Rows are one point carried round by a steady rotation, each followed by how many ticks it has turned.
The counts run from 0 to 378.
[136 145 165 163 116 109 127 108 117  76 115 123 133 116  97 142 105  99
 110 130 122 114 108 143 163 137 130  95 174  60 156 110 145 155 131 126
 142 100 116 118 135 117  73 163 127 148 173 120 181 110 126 110 130 162
 171 121 154 151  76] => 258
[139 114 164 194 140  98 107 113 153 111 115 145 140 133  89 133 122 125
  84 118 129 129 128 145 103 144 113  88 170 103 154 137 155 122 141  82
 147  98 113 131 145 123 105 137 124 155 172 132 163 152 141  77 138 126
 194 141 142 114  77] => 229
[152 132 157 148  97  95 117 119 121  69 114 114 140 142 113 157 169 142
 115 128 146 113 114 138 128 146 161  73 164  84 159 104 153 161 126 142
 141 106 120  93 129 148  71 164 103 155 161 107 157 107 121 109 136 119
 164 110 136 137  65] => 125
[171 147 153 154 107  99  93 115  87  73 134 116 121 135 110 140 169 103
 131 129 150 118 118 124 116 171 134  94 172 100 173  94 146 160 124 134
 119  84 146  94 142 137  62 158  89 168 153 124 147 141 133 119 107 124
 158 114 122 107  99] => 251
[153 139 154 170 131 128 161 111 164  86 117 142 154 105 103 157 145 121
  69 124 118 133 113 154 110 128 119 123 162 118 142 150 141 187 122  84
 136  95 126 137 135 168  92 161 124 135 152 104 168 138 176 108 129 143
 175 135 163 100 113] => 80
[137 147 123 144 117  86 145 124 125  83 143 123 130  96 107 155 136 109
 103 104 135  98 143 144 110  97 137 112 151 121 126 127 135 169  99  92
 136  58 124 122 120 157  92 153 107 146 123 123 160 119 138  93 158 154
 172 104 168 161  61] => 321
[144 123 178 160 129 111 152 120 137  81 101 127 136 147 106 164 155 137
 110 103 136 134 137 144 104 146 125  86 162 132 175 141 153 145 106 105
 136 108 141  85 131 120  88 180  81 171 125 119 144 144 149 109 110 108
 170 105 114 112  72] => 237
[146 154 132 147 113  88  99 122  91  81 155 101  97 131 107 142 158  77
 133 124 118 140 155 121  94 122 138 117 159 100 181 136 129 120 115 127
 116  67 112  93 112 114  59 144 113 161 144 155 151 142 148  84 143 125
 136  98 140 115  82] => 22
[186 139 141 163 115  97 113 118 110  86 137 115 118 114 120 158 139  94
 114  97 120 117 152 108  98 114 116 118 161 127 179 124 139 131 102  86
 113  70 135  89 144 135  82 158  91 157 142 140 144 176 128 110 119 130
 152 114 117 119  66] => 349
[139 146 143 175 134  70 143 115 120 122 150 134 123 101  91 129 131 111
  90 130 136 144 130 141  98 120 118 118 123 110 146 157 134 168 138  68
 156  77 119 129 108 124  89 137 107 171 122 148 169 161 149  78 153 146
 181 120 171 129  82] => 197
[195 137 135 174 110  86 114 108 111  93 124 129 136 109 123 138 173 125
 100 123 139 127 116 123  87 148 126 113 154 120 178 108 143 163 125 103
 114  90 148  95 138 165  78 151 105 175 147 132 144 193 142 116 111 133
 159 130 126  86 106] => 87
[123 156 168 171 127 122 182 119 127  79  93 132 136 148  91 167 146 123
 116  90 105 136 122 151 114 132 127  90 161 116 162 146 146 143 100 114
 115  94 129  82 141 108  84 176 108 155 133 122 160 134 159 107 130 129
 176 123 128 132  75] => 108
[141 140 124 155 132 114 111 103 115  81 130 115 108 133  94 150 140  86
  96 134  97 153 142 131 104 120 127 136 177  91 182 156 125 126 129 121
 119  63  83 100 107 127  70 128 150 147 171 135 158 133 159  89 143 134
 136 107 152  99 107] => 19
[124 115 141 159 132  92 108 103 128 112 104 143 130 140  94 126 139 130
  99 152 146 135 108 165 106 164 126  89 165  83 148 130 155 151 166 123
 149  77  93 103 106 133  71 122 132 177 163 119 149 114 130  88 156 124
 176 120 163 110 106] => 2
[148 157 181 156 134 138 161 115 128  69 121 132 141 111  94 158 135 101
  94 135 112 150 104 138 144 148 116 109 163  93 148 147 140 186 127 111
 131 101 140 123 144 133  68 179 100 138 144  99 172 119 155 114 112 137
 161 115 162 111  91] => 372
[124 168 169 175 128 122 187 122 121  72 108 127 134 143  98 169 148 121
 124  98 108 136 125 149 120 139 126  90 157 114 154 149 143 144 100 122
 121 101 136  89 140 113  85 177 108 156 122 114 170 124 150  96 121 129
 175 125 136 127  70] => 109
[158 164 137 166 117 123 113 121 138  86 129 128 138  96 109 135 129  92
 100 151 119 134 136 171  92 126 125 135 161 104 131 176 131 130 148 112
 116  81 127 138 123 160  61 145 139 138 169 131 172 132 184  84 152 145
 152 119 182 111 120] => 179
[143 163 148 151 114 136 121 122 131  54 114 133 126 125 116 151 134 100
 119 152 130 132 153 174 113 150 131 106 178 102 126 162 146 112 146 149
 107  83 121 115 142 150  61 143 129 153 148 109 173  88 154  80 140 129
 156 111 170 114  95] => 14
[154 132 143 168 128  68 110 119 132 122 143 148 142 110 102 131 147 131
  86 155 152 139 126 147  85 136 139 102 131 108 140 162 144 155 159  92
 167  82 117 125 110 148  81 129 105 168 144 118 153 146 143  74 163 121
 175 119 168 121  83] => 327
[150 144 158 145 113 113 110 118 103  72  92 129 115 151 112 139 128 109
 142 133 144 118 156 171 101 169 126  93 171 110 166 143 151 103 141 142
 110  93 135  80 116 109  61 159 102 199 134 130 139 129 142 106 120 117
 156  91 128 125  99] => 138
[170 142 146 173 110 108 147 106 123  78 110 134 142  92 110 153 113 112
 105 109 127  95 120 136 147 128 120 101 167  95 134 104 144 161 122 100
 117  91 135 109 157 148  94 152 123 156 154 120 174 144 115 113 126 176
 185 135 148 153  67] => 94
[159 129 152 121 134 119 140 116 146  69 106 133 139  97 113 162 119 108
  96 129 140 111 151 181 110 126 120 132 176 124 146 161 144 164 122  97
 121  71 132 108 101 148  62 178  97 159 126 120 128 115 165 131 131 139
 148  73 156 133 108] => 43
[176 128 145 169 111  96 132 112 121  85 112 122 144 109 112 157 140 111
 100  99 106 106 117 124 108 108 117 109 177 111 170 116 144 149 103  87
 107  66 123  86 146 139  77 162 119 140 173 131 129 167 126 135 137 136
 157 123 110 138  64] => 220
[169 147 115 162 125 100 116 105 116  89 130 117 110  96 114 139 131  78
 100 122 114 129 155 134  90 111 120 153 164 113 177 147 122 132 123  87
 111  60 113 110 112 150  71 140 135 156 152 151 150 172 166  99 137 161
 139 114 153  98 115] => 183
[183 153 151 187 117 106 127 113 122  90 144 142 147 100 114 148 167 120
  84 161 122 158 109 129  92 140 129 120 140 106 160 164 142 156 149 111
 124  94 131 111 148 165  78 138 122 145 167 114 168 167 153  94 135 118
 162 141 150  90  96] => 213
[142 119 147 141 133  77  98 121 132 111 132 130 125 134  97 124 141 121
 105 146 155 150 143 164  79 139 135 112 150 114 170 160 139 147 150 101
 157  90 113 113  75 123  63 151  94 177 136 141 133 142 164  92 156 106
 153  85 148 112 103] => 37
[150 128 166 154 113 113 109 114 131  71  96 121 144 127 102 154 122 122
 106 119 125 100 106 152 146 136 137  87 190  74 154 102 152 161 123 127
 131  97 113 109 130 135  70 169 125 138 190 115 163 109 128 125 133 143
 168 115 137 150  82] => 256
[159 146 162 135 125 123 145 122 139  70 132 120 148  88 109 170 127 113
  89 155 122 144 140 159 126 113 136 136 155 103 158 187 131 171 129 113
 140  99 125 115 102 150  59 174 111 145 145 107 163 121 169 116 136 137
 137  91 170 125  97] => 46
[146 139 130 154 133 139 114 105 133  62 117 131 115 123 106 154 120  83
  96 143 124 131 158 160 113 138 116 125 189  99 145 151 141 114 140 131
 108  67 101 114 139 149  77 132 146 149 158 110 168 101 156  76 130 144
 153 110 171  97 109] => 16
[151 141 156 161 127 104 145 127 146 106 104 149 164 118 104 148 156 133
  97 116 135 119 111 180  81 131 127 105 154 139 128 157 152 170 125  85
 121  72 149 103 121 151  69 172  85 153 139 132 117 143 164 126 153 103
 175 108 133 130  99] => 204
[180 127 135 170 121 105 117 108 118  89 111 133 141 109 111 154 139 105
  95  97 112  97 120 125 101 121 116 114 176 122 166 113 145 147 111  87
  99  59 128  89 152 142  84 155 121 150 173 136 129 169 128 130 125 135
 166 124 112 127  84] => 219
[170 126 150 144 107 108  88 116 115  60 106 115 129 135 120 144 155 115
 117 114 151  93 125 139 120 156 135  90 192 102 161  82 152 152 119 129
 117  89 142 101 140 151  72 161 107 166 166 117 139 127 127 125 112 127
 162 110 121 118  96] => 253
[159 161 140 153  98  94 132 122 114  92  97 132 137 123 114 140 143 124
 136 139 138 122 137 184  88 129 145 109 145 113 151 170 140 114 143 130
 112  94 133  78  89 128  45 164 111 185 138 148 132 149 165 110 156 130
 149  95 143 143 100] => 301
[152 167 139 149  99 110 137 128 130  71  97 136 140 119 120 145 136 110
 136 130 137 101 154 194  90 133 136 112 158 124 120 165 143 108 133 132
  97  85 145 100 116 146  55 162 112 171 130 144 144 125 168 101 154 137
 155  98 156 143 102] => 303
[172 143 151 163 133 120 176 106 139  75 123 148 144  83 115 174 130 118
  76 137 126 137 135 144 119 127 112 132 150 128 143 166 140 176 123  95
 125  85 139 103 142 166  88 158 113 155 119 103 162 138 146 107 112 152
 164 113 162 114  86] => 209
[151 140 139 164 127  76 105 122 123 132 145 156 141 111  94 124 143 123
  93 153 159 135 124 158  78 149 128 102 135 112 132 157 148 155 162  87
 151  73 119 128 113 142  77 128  96 172 138 125 144 149 143  80 163 116
 178 115 164 123  91] => 328
[143 154 128 153 122  97 106 118  92  83 149 104 101 130 100 146 155  79
 122 127 112 150 144 123  96 119 136 128 160  90 187 147 128 122 125 125
 120  60  99  93 109 113  62 139 125 155 160 147 159 136 156  88 146 125
 132 100 139 111  95] => 21
[192 146 135 171 114  93 121 105 105  87 139 131 130 101 123 143 169 107
 101 133 141 132 117 114  95 149 118 124 149 120 180 115 139 168 128  97
 121  86 149  98 139 160  80 144 107 179 135 131 153 189 135 109 105 142
 161 130 131  84 109] => 86
[175 145 164 164 126 129 128 103 116  69 130 125 124 108 110 149 138 102
  94 151 130 155 132 114 137 166 107 115 163  95 174 135 138 166 143 117
 133 113 141 115 147 150  73 156 111 165 139 109 179 143 145  98  88 141
 157 123 150  74 111] => 375
[166 153 156 157 112  96 100 117  81  81 140 115 121 134 103 135 177 107
 125 132 134 132 108 112 113 167 132  99 161  94 181 106 142 170 128 134
 120  83 139  94 136 132  58 156  92 170 149 129 151 149 135 111 115 122
 150 117 123 103 100] => 250
[171 129 159 167 101  99 104 131 148  86 127 106 144 126 121 157 151 125
 111 105 127 117 146 127 101 108 146  87 159 119 159 124 146 125 104  89
 133  98 130 114 143 144  82 176  86 135 170 125 152 156 136 108 139 112
 164 124 120 136  43] => 352
[136 147 121 145 114  85 135 129 121  87 141 121 133 107 105 159 146 105
 111 100 132  94 138 152  99  99 145 110 158 119 121 126 132 169  94  92
 127  50 120 122 122 154  77 159 107 138 139 135 149 117 143 100 167 145
 175 107 161 159  68] => 320
[139 129 147 176 148  88 121 115 134 120 126 137 123 109  87 121 101  88
  90 105 135 125 138 155  92 132  98 122 158 127 152 141 140 147 134  54
 142  74 125 140 117 122  93 147 108 172 131 156 157 175 158  84 138 158
 180 123 157 120 108] => 68
[116 164 161 151 125 138 140 115 124  60 111 122 125 131  95 160 121  93
 117 124 107 136 142 166 129 129 131 119 187  90 150 166 137 126 121 136
 119  88 109 114 122 120  67 163 139 139 155 112 185  91 169  85 131 146
 153 107 170 126  94] => 144
